Where one turn sends some rows of the set: a few examples, then the rows asked:
zotot: [  1  -8  -7  -1  17   0  -2  16 -21 -19   8  15  -4 -10   6  -8  -1 -12
   0   0 -16   9   6  10  -3 -18  -1  14  -3  -8  -2]
lom: [ 14  -7 -18  -7 -18   7   0   5 -10 -12  -7  -7  -1   9  -3  12  10   8
  10 -24 -19 -15  -6  -9  -2   6  -9  -5  -1 -11  -1]
lareb: [ -3 -21 -17   2 -16  11  -5   4 -23 -16  -7  -5 -13   3   2  -2  18  10
 -26  -7  -7 -20  -8   1 -16  -2  -7 -19 -11 -10   9]
selif: [  4 -22 -15 -18  -8  16   9  -5  -3  -8   4   0 -12   7  -1   3   8   1
   3 -22 -14 -18 -12  -5  -4   3  -2 -15   3 -12   2]
kasef: [ 28  -4 -18   2  -7  -9  -3 -10   6   6 -11  -7  -6 -20   9   4  -7  12
   0 -15 -17 -26   1  17  -6  -8   4   3   2   5  23]
Rosi: [ 22  -1 -24  23  -7  15 -16 -25   6   0 -13  -1 -24   3   4  -7  -8   2
 -17 -25  -9  -6  -6  20 -11  -6  -4  -8   5   2   1]
ralet: [ -3 -10  -1  19  -4 -12  -2   1 -19   1 -24 -10 -32  -9  -5  -8   4  -6
  -3 -15 -14 -20  -4  -3  -3   5  -3  -4   8   0  -1]
Zarud: [-10  -7   5   8  18  -1 -12  13 -22  -3   0  -6   3   2  12 -12   6  -2
  -4  -2   3 -21   9  21 -12  -8   4   3  -2  -6 -10]
sorop: [ 23  11 -15  11   1  21  -2   9   1  -3  -3 -15 -20 -20   7  -1 -17  -5
  -3  -9 -20 -16 -21  18   1 -16  -5   4  -5  -1  25]
tuma: [ 26  -4 -25   1  -2  17  -1   3  20 -17   0  -2 -13 -20  -7   0 -21   5
 -11 -15 -19 -11  -7  13 -20 -10  -1  -4   5 -10  12]
Veke: [-12  -7   0  16  10   6 -11 -14 -28 -12  -7  12 -20  -8  22  -2  -6  -6
 -11 -20  -4 -13   2  14  -3 -13  -6   9  -7  -7 -20]
Zefaf: [ 12   1  -8 -18  23   8  -4  16 -15 -11   4   8  -4  -4   4  -1   5 -13
 -12 -11 -13  -2  -2  14   1 -15 -10   7 -24 -15 -11]
Nulo: [ -2  -8  -6  -6  10  15  -6 -19 -20 -14   1  25 -14   4  20   0   8   0
 -11 -17  -5  -9   0  17  -7 -11  -8   5  -7 -11 -15]
sigu: [ 29  11 -24  11  -8  17  -4  -1   2  -5  -3  -7 -19 -24   3 -11 -18   0
 -15  -6  -8 -26 -16  27 -20  -6 -14   0   2   0   7]
Lemad: [ 26   3  -2  22   3   3  -5   7  13  -7  -6  -5 -26 -22  -6   0 -13   8
 -12 -10 -20 -13  -6  15 -11 -10  -2   9   6   1  22]
zerem: [ 29   8 -18  13  -7  18  -6   1   2  -4   9  -5 -17 -18   7  -5 -13   6
 -10 -11 -11 -26 -24  26 -10  -8 -10  10   4   3  19]
Savil: [  9  -1 -11  -6  14  -2  -5  10 -19  -1  16   9   1  -6   7 -12   6 -12
 -17 -15  -5   3   0  15  -3 -13 -13  12 -17  -2 -20]
funu: [  5 -19 -15  18   3   9  -9   0  -8 -10 -14  -2 -12   5   6 -12  18  20
 -24 -11 -13 -17   0   1 -18   1 -18 -23 -13  -8   1]
Borip: [  6 -21 -14   9  -6   2 -23   3 -19 -18 -11  -2  -4 -10  19   0  -7   9
  16  -5 -18 -15  -8  -9  10  -1  -9   0  -6  -8   9]
vute: [ -1 -18  -4   2 -20   2 -15   7 -32 -15 -15 -11 -15 -11  11   3   1   4
   0   4 -10 -19  -8  -4   3  -3  -5  -3  -8  -5  12]
zusu: [ 20  -8 -27   7  -6  -3   2  -8  10   6  -8 -12  -4 -18   4  -2  -8  12
 -15 -26 -15 -29   2  18 -18 -11   3 -11  -1   3  14]
nad: [ -4  -4  -2  16  23   2   6  11 -12 -20  15   5  -7  -4   0  -6   4  -9
 -22  -3 -10  -4  13  13 -13 -12  -2  -4 -12 -12 -11]
netus: [ 25  -3 -10  14 -10  18 -17 -25   7  -1  -5  -5 -18   0  13   4 -18   2
   4 -19 -10  -7  -9  15   5  -8  -4  -1   4   2   5]
matu: [  1   5  -8  12  27  -6  -9  19 -21 -12   1   0 -11  -9   2  -3   2 -18
 -22 -18 -12 -10  -2  13   3 -13  -4  10 -23 -12 -11]
nos: [ 27  18 -30  10   3  20   1   3   5  -9  -9  -8 -22 -14  -3  -7  -5  -6
 -19  -7 -17 -19 -15  23 -15  -7  -6 -10  -6  -7  18]
Laz: [  6   5  -8   8  16 -10  -7   6 -19  -9  19   5  -1  -8   7  -4   1 -17
 -16 -10  -3  -8   3  14   3  -5  -8  11 -19  -5 -22]
suri: [ -8 -11 -14  -7  15   4 -13  12 -22 -10   5   5   9   7  11 -12   9  -3
   0  -7   0 -16   3  20 -14  -8   8   5   2 -10  -7]
tunen: [  6  -4  -7  21 -13  -5  -2  11 -17  -1 -23 -19 -15   1  -8   1   9   7
  -6 -27 -17 -17   1  -7  -9   4 -14  -5  -1  -3  -6]

Laz moves to sigu
zusu moves to suri
Where do these go?
Nulo moves to netus
tuma moves to zotot
selif moves to Borip
matu moves to nos
vute moves to tunen

